One turn or mirror swaps these rows in pairs. Which row does each one swap with?
Losur: [  4  -4  22 -16  -2 -34  -8  -8 -15  -8 -18 -20  24  24  -3  -8  -2 -25
  12  -3  -7 -50  15   5  -7   8  18 -51  40  23  51 -32 -15 -15  11 -11
  -4  11   0]
lik: [-36  -3  13   1  33  23 -14 -23  10 -31  -1 -39  -6  20   1  13  33  -7
  -3  14 -13 -10  20   5 -27  11   2  41  10  40  49   1 -17  13  15 -14
   5 -19  16]
lari: [ 14 -44  17  -6 -14 -11  17  35  -7   4 -11  40  28  28  15  12 -39 -12
 -24   6  -1   0   9   5  34   3 -17  -6  14 -22 -40 -31  -9  12   3  -4
  -1  -2   0]
geni: [-16  -7  18 -10  22 -29 -29 -29 -16   2 -25 -43  13  13 -13  22  18  -6
   3  -8  12 -48  30  14  -4  -2   8   3  41  39  43 -24  -6  -3  22  -7
  -2  -8  20]
Nida: [ 22  26  16 -18 -28   5   5   4  16  21 -23 -25 -14  39  -4   7   3  17
 -20   1 -11  25 -13 -33  23  23 -32   9  20 -53  -7  -5   6  24 -29  -2
 -21   6  19]
dimis: [-11  23 -22 -14  17  24 -30 -20  19 -46  21 -42 -25  -4  17   5  -1 -21
 -16  15 -22   1  20 -18 -33  10  -3  27 -16  14  47  -3   0   4  14 -23
  -3  -8   2]
pif: [ 14 -39   4  -8 -15 -24  19  27 -20  -7 -14   3  26  21   1  18 -49 -11
 -16  16  13  -8  -1  11  41  -6 -21   6   8 -26 -42 -34 -13   7  12 -12
  -2 -16   8]
Zat: [ -4  44   5  -8  -8  -5  -6   2  18  -5  23  14  -6   8  16  59   4 -12
 -10 -29 -48 -19   9   7   6  11   9  15  21 -25 -21  13  17  56  13  22
  -7  -4  -5]
nizo: [ 25  27   9  35  -8  23  -6 -22   7   0  19  12 -17 -11  -6   8 -12  26
 -24 -12 -13 -11 -15  -3  23 -11  -7  31 -61  -5 -10  -6   7  11  16  10
  12  59 -19]
pap: [ 10   7 -19  39 -50 -11  36  -4  17  -1  15  27   3  -7 -16  16   2  -1
 -29  27  15  33   0  -5  11  -3  -5 -22  -3 -14  -9  17   1 -25 -18   9
 -20 -37 -22]
rakad: [ 25  58 -26  31 -33 -11  42 -21 -18   3  -7   3  10   8 -35  28 -13  27
 -21   4 -12  16  16  17   8   3 -20 -30  -5  -8 -21  10  19  -4 -12 -12
 -31  10 -25]
Kope: [ -3  19 -46   6 -14  24  38   7   4  41  -7  15  -8  -4 -12  15 -46  29
  -5  -6 -12 -30 -19 -10  13   4 -10  -2   0  13 -28  39  38   2  15 -25
  -7  -1  17]
bovi: [ 25  23  16  35 -12  28   0 -19  16  14  14  24 -15  -9   1   8  15  15
 -25 -18 -30  -4  -4   3   3   0   1  23 -52  21  -9  -6   0  18  15  22
  10  52 -29]
Lomeg: [-19  13  -4 -28  15   6 -24 -12   6 -23  32 -42 -25  23  13   9   9 -27
   5  13 -23 -16  33  -7 -10   1  -2  19  -7  37  57  12  31  18  20   2
 -11 -21   3]
gop: [  6 -12  12  -1 -10  -2  -5 -16 -18  26  11   7   2  -3 -30 -39 -11  21
 -14  59   6  -5 -23  11  38  -9  -3   2  -3  28  -7 -20 -29 -37  -4 -44
   5  12  11]
meru: [ 21  19 -30   5  -3  12 -28   7 -19 -21 -30  -7   0 -21   8  -4 -20  15
  -6  21  18   5 -16  22  16   5 -20  18  46 -10 -55   1  21  -8  10   0
 -20 -32  17]
Relun: [ 16  32  17  37  -4   0   6 -40  20  40  25   4   1  -7  -3  36 -24  -5
  -9   8  33   0  13  31  20  20  21  -6 -22  -9  -6 -29  11  -1 -38 -27
 -37  24  -1]
vip: [-19  13  20  26 -21  -9  26 -36   4 -35   1  33  -8   8  28   5 -21  22
  -5  23  22  29 -15  18 -15  22  19 -11  17 -19 -39 -20   8  22   7 -12
 -31  -3  12]
ropeg: [-32  18  13 -11  12  45 -14  -9  27 -41  27 -29 -22  20   5  -3   4  -4
   1  10 -11  -5  25   1 -21   5  -9  44 -30  15  42  20  15  10   4 -17
  19  -1   1]
Fubiz: [  9  26  26   7 -32  -7  -3 -10   1  35 -18  -9 -24  20  -1  -4   8  42
 -40  22 -13  14 -10 -35  22  29   9  -9  -3 -27   2 -12  -8 -29 -25  32
  12  23  23]
rotob: [  5 -10  36 -29  18 -37 -27 -16 -24   6 -34   2   7  21  -9  -2 -14 -15
   1 -10  12 -42  32  20   2 -15   3 -35  46  15  28 -27   9 -21  11   1
  14  -2   7]
daro: [ 19  42  -4  37 -14  51  17   3   8  36  10   8  32  14  -7   5  20  -3
  13   3  -5 -22  -8  28  22  26  41   1   1  19   0  16  -3  -7 -29  25
  19  18  -4]
tozak: [  0 -14 -14  38  13  -4 -16 -25  -1  25  -6  13 -27   2 -23   9  -2 -27
 -40  37  23 -13  -6  21  30 -27  12 -10  19 -21 -33 -23  -3 -47  19  18
   4  10   4]
pir: [ -8  23  30 -20  25 -28 -20 -10  -2  -4 -22 -24  15  21 -23   2 -12 -14
  34  14 -17 -41  29  -8 -23 -10  -6 -20  27  40  31 -28   3 -25  19  -5
  34   2  18]
Sive: [  2  -3 -16  30  17  11  27  10  31  31 -16  42 -10 -10 -23   1 -16  -7
 -21   5 -31 -25 -46  14  14  -3  -6 -25   3  -5 -22  31  21 -27  -3   8
  -9 -17  15]
Zilut: [ -7  20  12 -21  25   6 -13  -6  38 -26  18 -26 -12   9  -7 -13   9 -31
  18  20 -14 -17  37 -24 -31   1 -14  35   4  29  41  -2  19   8  22  -2
  19 -28  21]
vovak: [-15  -7  21 -29  20 -28 -32 -21 -21 -10 -16 -24   6  37 -11  -2   2 -16
  22  19 -17 -23   2  10  -8 -23   5 -41  19  45  48 -18   1 -21  11  -5
   5  -4   1]
Luko: [ 14  28  -1   1  -4  16  28  23  15   1   4  13  16  40  22  29   8  49
  16  -7  -4 -12   6  13   0  24   0  23 -13   7 -18  36   9  42  13 -37
 -21   8 -22]

Nida swaps with Fubiz
lari swaps with nizo
geni swaps with lik
meru swaps with daro
Sive swaps with Kope
Relun swaps with vip

One turn or mirror swaps these rows in pairs. Which row does each one swap with?
Dile: [-22  10 -12   5  19 -22  -7 -58 -30   0  21  18  23  41]
Bup: [-23  -7 -26  -2  25 -30 -19 -39 -30  -6  22   3  30  44]
Dat: [-15 -18   0 -11  -8 -33   7  -6 -33  -4  49   6  -2 -17]
Fefab: [-18  -1  25  -4  -4 -26   6 -40 -14 -23   0  39  -5  28]
podo: [-18  -1 -18  -4  -8  48  16  10  32   8  -1 -13  13 -19]
mero: [ -4  25 -22  -1  12  55 -23  -5 -29  -8 -11  -6  20  13]
sufat: [-25  -1 -17 -11  11   4 -31  41  -1  24   3 -37  18  -2]
Kom: [-24  16  -7 -10  -1   9 -16  38  10  26   4 -30  18 -24]
nela: [ 21  17   4  -2  25  -5  -3 -39  14 -32 -11   8  31  44]
Bam: [-18   8  10 -10  23 -36  -6 -49 -11 -10   7  28   7  47]
let: [-18   9 -19 -17   7  20   3  22  35  21  -1 -36  20 -17]
dapa: [  8 -19  17 -14   8  -2  12  16  39  26  29 -22  -6  -2]
laf: [-20  -9  25  -3  -7 -29  11 -38 -18 -18  10  33 -10  24]
Lopa: [-17   8 -18  -3  -6  54   9  11  29   2 -10  -9  18 -16]

nela swaps with dapa
Bam swaps with let
Lopa swaps with laf

One turn or mirror swaps these rows in pairs. Which row does each one swap with?
duv: [ -4 -16  16  19 -11 -23  28 -41 -17  -1 -39 -10  -6]
pup: [ 21  -3  22  26 -23  -1  11   4   6  25   5 -18 -22]
nobug: [-39   1 -12   9  38 -11   6 -21 -24  -4 -21 -36 -28]
Gupa: [ 22 -19   3  30 -37  22  26 -22   4  26  -9   3 -27]
suta: [-38  11 -35   6  14  54  -8  19  17  26   8   7 -13]
toned: [-23 -11 -18  10 -26  10 -13 -14  -1   9 -70  21  28]
veset: [-43 -13  -3   4  40 -19  21 -30 -12 -12 -28 -11 -21]
dodak: [-47  -2 -21   2  43  -3  27 -22 -24   4 -15 -19  -6]
buner: [-47  15  -6 -17   9  40 -21   6  29  10  10  18 -26]
gapub: [-25  -4  -3   3  19 -29  19 -37 -23 -10 -29 -19 -13]
solim: [-55   2   4 -20  34  -7   9 -30  -3 -11 -12  -3 -16]
Zek: [ 12  -5  21  41 -40  31  -7  -3  14  31  -3   3 -20]
batut: [-19  15 -26   8 -19  49 -34  17  30  21  -5  21 -18]
gon: [ -4 -25 -20  19 -36  22  12 -35  -5  14 -57  26   7]
lur: [-20 -18   5  28 -21   0   2 -41 -17   4 -64  10  16]
lef: [-42  13 -37  11   8  50 -38  18  15  16 -15  -2 -24]
zala: [ -4   1  -9  21 -46  46 -19   5  27  26 -25  26  -5]
disu: [-33   5 -21   9   5  50 -24  21  35  18  -1  21 -29]

pup swaps with toned
lur swaps with Zek
gon swaps with Gupa

One turn or mirror swaps these rows in pairs. Which row does each one swap with?
Vol: [ 38   7   4 -22  -7 -24 -14   3 -12  18  -5 -12   6 -32   9 -59  -5  30
  21 -19  -8 -13 -11  -7  33   0 -25   4 -12  11 -66 -33  21 -13 -21  16
  39  -7  35   7  41]
tafim: [ 23 -27   1 -15   7 -24   1   7 -31   6  19 -13  -9  11   1  13   4   3
 -13 -22 -12 -24 -15   1  23   9 -19  -8 -21  -6  30  10  36 -27 -24  22
   3 -45  30  -5 -17]
mosu: [-16  -8 -13 -19  -4  54   4   5   3  16 -47  -5  17 -38   8 -33   3   1
  37 -14  -3 -11 -15 -55  -1  26 -15   3   4 -12 -46 -13  -2  -1 -12   1
   4  38 -13   8  -2]
guv: [ 30  39  11 -15 -33  35  26  -1  22 -19 -43  13  15 -31  -3 -19 -22 -47
  67 -19 -14  15   3  38 -35 -43  -4 -20 -28   3 -15  14   0  -2  -1 -36
 -22  24   3  31   8]
torid: [-34  43  32  -3 -33  24  30   3  -3 -18 -27   9  -1 -20  -9 -57 -21 -58
  49 -34 -10   2  -5  23 -34 -35 -12 -11 -43 -14   7  22  12  -8 -28 -27
 -29  20  25  11  19]
gatab: [ 53  30  29 -17 -20 -23   9   4   5 -15 -12   0   4 -31  -9 -82 -26   2
  45 -19 -21  15  11   3  16 -35 -11 -13 -35  11 -42 -17  31 -21 -15 -15
   3   6  23  27  63]
tiruf: [  8 -14 -15 -14  12 -11 -34   8 -34   5  10 -27   3  -9  16  14  17  -3
 -19 -26 -20 -29 -17  44  19   5 -14   4 -17   2  -9 -14  30 -15 -24  31
  27 -25  14  -5 -24]
Zuno: [ 24  14 -44 -34  14   7 -26  -4  20 -15  -1 -25  36 -25  33  18   3 -27
  18 -28 -26  11  10   4 -11   9  23 -10   1  39 -16   2  15 -16  24  17
  14  47  24  48  -1]
riti: [ -7 -13  22  -8  18   3  -4  17 -23 -42  -2 -16  -4 -12 -16 -57  -6 -21
   1 -24 -40  11  21 -20  16  -9  10 -14 -48 -14  23  -8  51 -34 -23  -3
 -35  15 -32  15  18]
tibak: [ 50  23  -4 -26 -29  28  44  -5  34  -3 -34  17  18 -19   1   5 -24 -32
  66  -8  -4  12  -3 -21 -30 -16 -10 -27  -7  11  -3  29  -2  -9  10 -27
 -26  11  19  36   9]
vob: [  8  31  24  14 -27 -14  27   7 -34   5 -15   5 -23   2 -19  -7 -12   7
  19 -35 -11 -12 -17  15  -6 -34  -3  -3 -60 -37  47  17  30 -10 -49 -15
  15 -10   8 -21   4]
remun: [-24   6 -37 -26  18  -5 -39   1 -14  -2  14 -36  25 -20  34   6  18 -31
 -13 -27 -18 -17 -10   4  -4  26  -9   6  -2  25 -24 -14  19 -18  -8  43
  17  11  24  19   3]
gud: [ 49  42 -51 -23  -8   0  -3  -6  16   2 -17 -17  30 -28  24  49  -1  -3
  27 -14 -20   6  -5 -23 -26   0  16  -6  -9  22 -11  -4   4 -10   7  10
  30  35  -7  32  16]
buka: [-27   9  36   8 -24  14  22   8 -23   7 -20   9 -19  -1 -11 -47 -14 -12
  31 -49  -3 -12 -19  39   1 -26  -6  -4 -45 -33  30  28  23  -3 -39 -18
   5   6  49 -16 -17]

vob swaps with gud
Zuno swaps with buka
tafim swaps with tibak

